Each path below is one point turned by a fixed rotation once a step. After each direction that follows a path, write how fast that rotation turns it, in degrees each step (0 if it stays still).
Each turn is a multiple of 5 degrees from 10 to 175, or 0.
Each row of a path follows its step; steps can be skipped.
Path 1:
step 1: [ 1.20  2.19  1.62 -0.27 -3.15  0.31 -2.70  0.12  0.65  0.41  1.74 -1.28
  1.58 -1.03  2.47 -0.17 -1.52 -0.45  3.83 -0.22  2.15 -1.06 -0.82 -0.89
 -1.55  1.98  0.02  1.36  0.97  0.33  2.26 -3.79 -3.09 -3.78  0.45 -0.69
  1.12 -0.61 -1.62 -2.02 -1.69 -2.26 -0.49  0.80  0.58 -0.85  1.89 -2.79
 -0.52 -0.45]
step 4: [-0.31 -0.22  0.28 -0.28 -0.30 -1.95  0.08  3.95 -0.23 -1.26 -1.01  0.46
  0.15  0.20 -2.20 -0.72  0.47  0.37 -2.50 -2.27 -3.28 -1.58 -0.69  1.41
 -3.43  0.26  0.61  0.15  3.00 -1.57  3.24 -0.95  1.56 -0.61 -3.32  2.07
  0.47 -0.21  0.43  2.02 -1.97  0.08 -2.09 -0.87 -1.25 -0.97  2.60  2.90
 -2.32 -0.48]
step 11: [ 0.18 -0.79 -0.57 -1.98  0.13 -0.83 -3.56  0.66 -0.81 -1.30 -0.45  1.40
 -2.33  1.95  0.65 -1.17 -0.16 -2.62 -0.67  2.29 -2.92  0.60 -0.39  0.27
  0.05  1.63  0.39  0.20 -0.90 -3.34  0.03 -1.80  2.06 -0.19  4.20  1.80
 -2.73 -3.08  0.63  0.96  2.52 -1.38  0.35 -1.78  1.22  1.15 -2.68  2.19
 -0.40  2.03]
step 14: [ 3.17  1.75 -0.21 -0.02 -0.45  1.46  0.69 -0.27  2.03  1.52  2.14 -0.49
 -0.53  3.02 -0.42  0.46  0.41 -1.96 -2.20 -1.44 -0.19  1.71 -0.12  0.95
 -0.16 -2.52 -2.60 -0.11 -2.10  1.94  2.87 -0.40 -1.33 -1.98 -1.17 -1.19
 -0.75  1.35  2.99 -1.52  2.72  0.68  3.48  1.93  3.42 -0.41  0.42  0.16
  2.38  0.76]
step 26: [ 2.32 -0.32 -1.02  2.13  1.01 -0.51  1.66 -5.21  0.37 -0.61  1.10 -1.15
  1.25  0.89  0.85  1.07  3.77 -0.26 -0.58 -0.79  0.85  2.67  3.08  2.53
 -0.49  0.27  0.99  2.46  1.71 -0.04 -2.14  2.35 -1.38 -1.29  1.65 -1.43
 -0.99  0.25  3.01 -1.94 -0.89 -0.86 -0.35  0.78  1.53 -2.06 -1.60  0.90
  1.85  0.31]
step 33: [-0.33  0.35  1.29  3.33 -3.45  1.52  1.43  1.74  0.93 -2.19  0.64 -0.71
  2.80 -2.96  1.56  1.04 -0.96 -2.39  0.63 -3.28  0.07 -0.77  0.04 -1.56
 -2.15 -0.21  1.88 -0.82  0.57  1.82  0.08 -2.65 -0.22 -1.01  0.18 -4.13
  3.14 -0.05  1.65 -0.67 -0.58 -2.02 -2.30  0.55  1.35  0.23  1.15 -1.24
  1.57  0.66]
step 34: [ 2.26  3.68 -1.87 -1.44 -0.33 -0.70  1.44  0.93 -1.99  1.39  0.24  2.29
 -0.95  0.00  2.47  3.30 -2.63  2.45 -0.69 -3.53 -0.50 -0.35  0.34  0.16
  0.83  0.62 -2.74 -0.02 -1.87 -1.68  0.29 -1.76  1.51 -0.16  0.60  0.26
  3.49  2.00  0.55  0.85 -2.91 -1.96 -0.01 -0.72  1.40  0.22  1.57 -0.04
 -1.53  1.99]
step 36: [-2.58 -0.48 -1.17 -0.56  1.66  0.85  0.98 -1.22 -0.85  2.50 -0.38 -1.19
 -0.82 -1.91 -0.39 -0.22  0.08 -1.80 -0.96 -1.49 -3.15 -0.43  0.08  3.02
 -1.06  0.33 -1.42  0.22 -0.49  0.12 -1.08 -0.50  2.38  1.47 -3.72  2.06
  2.16 -0.10 -1.86  1.16 -2.42  1.07 -4.15 -3.15 -1.16 -0.76  2.63  1.87
 -1.63  1.35]
step 37: [ 0.41 -3.14 -1.72  2.70  2.21 -0.19  0.31 -1.98  2.21  0.91 -1.00  1.27
  0.17  1.94 -3.51  0.40 -0.40  2.03 -0.36  0.91  0.62  1.35  2.17 -0.89
  0.18  0.67  0.45  2.46 -1.00 -1.99  2.34 -1.27  4.31  0.33 -0.32 -0.46
 -1.73  0.62 -2.90  0.70 -1.50  0.03 -1.74  2.00  1.11 -0.21  0.03  3.88
  0.22 -2.73]
Directions:
[ 0.74  0.34 -0.55  0.20 -0.05  0.38  0.54  0.68  0.12 -0.07  0.57 -0.39
  0.74 -0.23  0.29  0.43 -0.43 -0.28  0.33  0.49 -0.55  0.04  1.10  0.06
 -0.09 -0.09 -0.21 -0.39  0.50 -0.44 -0.89 -0.07 -0.77  0.14  0.75 -0.64
  0.15 -0.10  0.70 -0.33  0.39 -0.04  0.09  0.18  0.66 -0.23  0.03  0.19
 -0.36 -1.55] => 55
[-0.05 -0.59 -0.66 -0.99  0.09  0.73 -0.23  0.64  0.21  0.19  0.03  0.05
  0.53 -1.06  0.20 -0.78  0.73  0.38  0.58 -0.28  0.15 -0.79 -0.58  0.55
 -0.89  0.12  0.73 -0.40  0.22  0.43 -0.25  0.11 -0.19 -0.38 -0.41 -0.44
 -0.50  0.02  0.06  0.09 -0.08 -0.61 -0.21  0.02 -0.80 -0.95  0.48 -0.38
  0.05 -0.25] => 125
[ 0.37  0.07  0.60  0.68 -0.49 -0.41  0.43 -0.39 -0.66  0.40  0.36 -0.53
  1.22 -0.57  0.71 -0.02 -0.05  0.43  0.33 -0.63 -0.14  0.45 -0.27  0.19
  0.66  0.10 -0.11  0.79 -0.23 -0.93 -0.28  0.14  0.68  0.22 -0.52 -0.16
  0.37 -0.18 -0.32  0.55 -0.22 -1.08 -0.55  0.16 -0.67 -0.01  0.20  0.18
  0.72 -0.44] => 10
[-0.31  0.57  0.54 -0.65  0.08  0.44 -0.54  0.06  0.91  0.46  0.39 -0.21
 -0.24 -0.21  0.50  0.32 -0.84  0.71 -0.03 -0.41  0.19 -0.50 -0.02 -0.02
  0.41  0.21 -0.54 -0.58 -1.07 -0.43 -0.37  0.45 -0.94  0.19 -0.60  0.74
  0.03 -0.59 -0.42 -1.28  0.13 -0.02 -0.70  0.21 -0.07 -0.14 -0.49  0.13
  0.10  0.04] => 65
[-0.26 -0.34 -1.00  0.40  0.19 -0.28 -0.38 -0.38  0.00 -0.03  0.70 -0.83
 -0.64  0.22  0.18  0.10 -0.27 -0.93 -0.67 -0.61  0.39  0.13  0.12 -0.13
  0.45  0.22  0.47 -0.90 -0.80  0.72  0.05  0.64  0.03 -0.65 -0.24 -0.77
  0.54 -0.67 -0.79  0.54  0.34 -0.37  0.33 -0.24 -0.25  0.05  0.49  0.39
 -0.10 -0.70] => 95
[ 0.04 -0.22 -0.48  0.17 -0.77  0.60  0.26 -0.24 -0.31  0.06 -0.15 -0.70
 -0.10  0.34  0.13 -0.17 -0.24  0.55 -0.24  1.05  0.27 -0.45 -0.13  0.75
  0.63  0.64 -0.44 -0.36 -0.23  0.64  0.00  0.05  1.33  0.12  0.51 -0.02
 -0.40 -0.74  0.41 -0.01 -0.67  0.62 -0.56 -0.32  0.38 -1.06 -0.59  0.25
  0.55 -0.06] => 25
